Rotation paths and how fast each direction turns (deg/step)
Each turn is a multiple of 5 degrees from 10 to 175, or 0.
Each row of a path follows its step; steps can be skipped.
Path 1:
step 0: [  2  -3   3  17   7  10  -1  -7  -3   0  -9  -3   4  -5 -16  -3 -11  10
   2   5   4  -1  -6  -2  19  -3  -3   2  -6   6]
step 1: [ -5 -17  15  -3   7  13   9 -10   6  -4   3   7  -6   2   9  -4   1  -8
   5   1   1   7   2 -10   0   0  -7   8  -3  -7]
step 2: [ -6  -5  12 -13  -4   5 -14  17  -3  -1   0  -4   0   9 -12 -10   1   9
  -1  -4   5  -6  -5 -13  -7  -4   1   0   1   2]
step 3: [  4  -2   8  15 -15   6  -7   2  -3   9  -4  11   4  -6   0   4  -1  10
   5  -3   8  -9   4   4  14  -4  -6   9   0  -8]
step 4: [ -8 -13   8   2  14  -3   6   2   2   3  13   6  11   1   0   9 -10   7
  11   4  -7   8 -10  -2  -2   5  -7   7  -7  -1]
step 5: [  6 -10   6  -4   9   4  -9  -3   2  -4   1  -4   0  -8 -14 -15  -3  -1
  -6 -10   6  -1  -8  -8   9 -12  -3   3  -5  12]
step 6: [-13 -12   4   3  -8  23   6   6   4  -5  -7   6  -8   1  -2   3   8   0
   4  -2  10  -1   3   4   4  -6  -2   7  -2  -7]
step 7: [  1  -3   7  -6   0   2  -9  10 -10  13   7   8  -8   3  -6   5  -9  12
  11   8   2   5  -4 -16  -7   3  -5  -2  -1  -7]
step 8: [ 10  -9   8   8   0  -5  -2  -2   5   7  -3   8  14  -5   4 -13  -1  14
   1  -9   4  -7  -9  -2   8  -9   8   2 -10  -4]
step 9: [ -6  -9   6   4   6   6   7   5  13  -5  -1   5   5  -1 -13  13   7  -5
   4   4  -8  -4  -7  -3   2  -8 -13  15  -3   2]
Directions:
[ 6  3  1  0 -1 -1 -4 -3 -2  3  0  2 -4 -5 -1 -1 -1 -3 -2  1  1  0  0 -5
  4 -1 -5  1  3  1]  155
[ 5 -1  1  0 -1 -2 -7  1  0 -3  0 -2  1  3 -5  1 -2 -2  4  2  1  4  3  0
  1 -1  6 -1 -2  3]  140
[ 1  1  1 -1  1 -3  2  2 -3 -2  0  1  3 -2 -1 -5  0  3  1 -3  4 -3 -1 -2
  0 -3  0 -9  3  5]  130
[ 4  2  2 -1 -5 -6 -1 -1  2  1 -3 -1  3  2  0  0  4  4  7 -3 -2 -3 -2  0
 -3  2 -3  4  1 -2]  70
[ 1  0  2 -1  4  3 -1  0 -4 -3 -2  1  0 -2 -4 -7  3 -4  2  3  1 -1  0  5
 -4  3 -1  0  2 -5]  80
[ 0  1 -1 -1 -2 -2  5  1 -2 -1 -7  0 -6  3  0 -5  0  2  1  2  3  8 -1 -3
  1 -1 -1  1 -3 -1]  65
[ 1  1  3  3  1  1  2 -3 -1 -2  5  1 -1  1  1  4  0  1  3  2  1  4  4 -1
 -6 -1 -7 -4 -2  0]  125
[ 3 -1  0  2  3 -1 -1  0  4 -5  2  0  0  3  5 -4  0  0 -2  2 -1  2 -4 -1
 -2 -7  0  3  5 -1]  100
Path 2:
step 0: [  6 -11   0   5   0 -16  -5   2  -7  13   7  -1  -8   6  -8  -5 -14  -1
  -1  -8   5   9  -1  10   2  -4   6   0  13   7]
step 1: [ -1  17  -1  -9  14   7   6   0  -4   2   1  -8 -10   1  14   7  -1  -9
  -3   3   9   2  -6   7   5 -17   0   7  -1   0]
step 2: [  1 -12   3 -19 -11   4  -6   5  -1   3  -9   4  -2   1  -2   0  12  -9
 -14  -5   1   8  -4 -14   0  -4  -6  -5   0   7]
step 3: [  2  -7  -5  -2   8 -12   1  18  -4  11  16   4   7   1   1 -12 -12  -1
  -6   4   7  -1  -1   0   9   8  -6   2   4  -5]
step 4: [ -5  -1  11  -4   7  10   4  -2   2  11  -4   9 -10  -4  -3   5  -2  -5
  10  11   2  -4  -9   5  10 -15   8   5  13  -5]
step 5: [  6  -2   3 -11   2   1   1  -4  -5   1   3   0   2   5  -2   5   5   1
   2  -3   6  17  16 -19   2  -8  -8   3   7  16]
step 6: [ -7  11   6  -5   5  -1  -3  15 -13   0   8   0   3   3  -5 -17  -2   3
 -14   2   1 -13  -6   1   1  -1  -1  -5   3  12]
step 7: [  2   0   3 -13  -2   8   0   2  -5   9  -8  12  -1  -4   8 -11  -7   1
  13   8  -7   6  -5  -1   2 -12  -8  -5  -1 -17]
step 8: [  0  -5  -2  -1  10 -13   5  -5  -7  11  -2  14   4   5 -16   6   5 -16
   3  -2   1   2  13  -3  -5  -3  -6   0   6   7]
step 9: [ -8  19  -1 -10   0  10   7   6  -5  -9   9  11 -13   8  -1  -4  -5   3
  -4   3   9  -4   6  -1   4  10   1   7   6   4]
Directions:
[-8 -2 -1 -3  4  1  2  2 -2 -2  1 -3 -3 -3  1 -4 -1  4  1  1 -2  0  0  8
  1  2  1  3  1  0]  125
[-3  3  1  0  2 -5 -4  0 -2 -4  2 -1  1  2 -5 -2 -3  2 -3 -1  7  2  0 -1
  0  3  3 -3  2 -4]  125
[ 0  0 -1 -2 -2  4 -1  3 -5 -2  6 -3  0 -4  0 -2  4  0 -2 -3 -1 -1 -4 -7
 -2  3  0 -1 -3  0]  95
[-2  4  3  1  3 -2  1 -3 -1  2  3 -1  4  0 -3  2  0 -1 -4  0  0 -5 -2  1
  2 -2 -5  6 -5 -1]  145
Path 3:
step 0: [ -9 -12   1   4   7  -4   2   1  -2 -17  -5   3  -3  -4 -10  -8  10  -4
  -4   2  -1  -6   8   6   1   7  -8 -13   1  -8]
step 1: [  9   3  -8  -5 -13   1   0   8   2   9  -9   9   8  10  -1  -5  -5   5
   8   5   3  -8   0  -2   3   2  -5  12   6  12]
step 2: [-10  -5  -7   5  18  -1   2 -12   0   7   6  -4   3 -11  -1   0   5  12
 -10   5  -4   2  -2  -1  -7  -7   3   9  -3  -3]
step 3: [-1  3 21 -1 -7  7  0 -7  0 -7  2  6 -4  4 -1 12  3 -2  8 -4  0 -3  2 -1
  4 12  8  2  4 15]
step 4: [  8   4   2   6  -3   0   4   3   9   6   4  -6 -12   7  -2  -8   9  -2
 -10  12  10   9  -5   0   0  -8  -9  -2   0 -13]
step 5: [  2   9  -4   3   9   5   6  12  -9 -10   1   5   1  -8  -3  -3 -13   4
   6  -7   0  -5   4  17  -3  -3   7  -7   3   8]
step 6: [ -4  -7  -5   5 -11  -5  -5   1   6  -2  -7   5   8  10   1   7   7   8
 -14 -14  -4   7   8 -10   5  -7  -6   3  -4  -1]
step 7: [  4   1  -3   4  13  -5  -2  -5  -4   6   1  -5   2   3   2   5  -1  -1
  10   3  -4  -8  -7   3   5   6  10   2  22 -11]
step 8: [  2  -3  14  -9  -1  -6  -2   2 -12  -3  11   5   5   4  -3   2   7   3
  -3   5  11  -6   5  -6 -13  -2  -7   0 -15   2]
step 9: [  6   7  -6  -1  -7   0  -3   1   4   1  -4  -6 -15  -8 -10 -10  10   0
   1   3 -14   0   7  10  11   6   6   9  -1  -1]
Directions:
[-2 -1 -3  1 -3  1 -2 -1  3 -4 -2  5 -3 -3  1  3  6 -4 -3 -4  0  0 -2 -2
 -1  3  6  0  2 -2]  110
[-4  7  0  1  0 -3 -3 -2 -3  0  0  7  0  0  3 -3  0  1  0  4 -1  5  0 -2
  5 -1 -1  1 -3 -4]  155
[ 1  3 -3 -4 -1 -3 -1  1 -3  1  1  1 -3 -3  4  0  0  7 -1  1  0  2 -2  1
 -9  0  1 -3  1  3]  115
[ 5 -3 -6  1 -1  0  5  3  0 -1 -3  4 -1 -3 -2 -6 -2  1  0  0  2  2  4  0
  3  0  1 -3 -3  1]  80
